In the data rows, the value 128 means zero.
Here are some numbered points:
tensor([149, 165, 134, 120, 131, 114, 105, 130, 101, 147]) 0
tensor([130, 109, 132, 134, 133, 140, 119, 131, 145, 113]) 1
tensor([128, 114, 147, 117, 139, 188,  95, 150, 157, 111]) 2
tensor([124, 124, 124, 139, 128, 143, 127, 124, 133, 121]) 3
tensor([133, 110, 136, 120, 138, 142, 106, 146, 134, 108]) 4
tensor([ 77,  72, 121, 188, 121,  63, 188, 104, 169,  91]) 5
tensor([180, 159, 128, 114, 107, 145, 142, 117, 113, 191]) 6
tensor([168, 148, 108, 138,  63, 124, 170,  69, 106, 145]) 7
tensor([140, 140,  99, 138, 102, 119, 144, 123,  94, 126]) 8
tensor([102,  59, 120, 111, 143, 187, 129, 158, 140,  66]) 9
tensor([106, 167, 127, 143, 123,  96, 161, 114, 103, 163]) 10
tensor([181, 144, 135, 129, 160, 104, 134, 112,  55, 125]) 11
tensor([154, 113, 131, 119, 137, 100,  98, 137, 120, 116]) 12
tensor([166, 213, 120, 126, 127, 111, 102, 130,  46, 192]) 13
tensor([119, 125, 111, 146, 103, 119, 124, 132, 133, 117]) 14
tensor([ 66,   0, 186, 129, 139, 119, 113, 109, 227,  26]) 15
tensor([ 89, 173, 142, 147, 126, 129, 178, 116, 101, 151]) 16
tensor([201,  65, 102, 105, 115, 154,  48, 125, 235, 128]) 17
tensor([131, 150, 173,  69, 125, 179, 137, 149, 105, 161]) 18
Which three points above are nearest to each new point by angle? Their numbers follow each, nearest first.
tensor([103,  99, 124, 161, 122,  63, 178, 105, 148, 121]) 5 10 14
tensor([157, 132, 155, 122, 143, 121, 122, 116,  98, 147]) 11 0 13
tensor([138, 134, 134, 127, 137, 126, 136, 120, 110, 131]) 11 13 0
tensor([125, 137,  86, 132, 124, 122,  95, 137, 146, 115]) 14 17 12
tensor([117, 104, 126, 135, 126, 115, 103, 124, 157, 115]) 15 1 17
tensor([109, 101, 129, 159, 124,  73, 172, 100, 142, 112]) 5 15 14
tensor([148, 140, 167,  71, 122, 179, 113, 157, 118, 161]) 18 2 6
tensor([126,  75, 117, 103, 140, 189, 121, 142, 131,  92]) 9 4 2
tensor([129, 106, 126, 118, 125, 143, 126, 136, 131, 115]) 9 4 1
tensor([162, 173, 124, 131, 119, 178, 118, 148, 134, 210]) 6 13 18
tensor([ 90, 131, 107, 117, 109, 153,  91, 142, 135, 137]) 2 14 3
tensor([158, 151, 144, 126, 173, 123, 124, 116,  75, 131]) 11 0 13
tensor([ 62, 230, 160, 163, 116, 120, 240,  92,  76, 176]) 16 10 7
tensor([129, 153,  87, 136, 118, 109,  98, 141, 142, 112]) 14 12 8
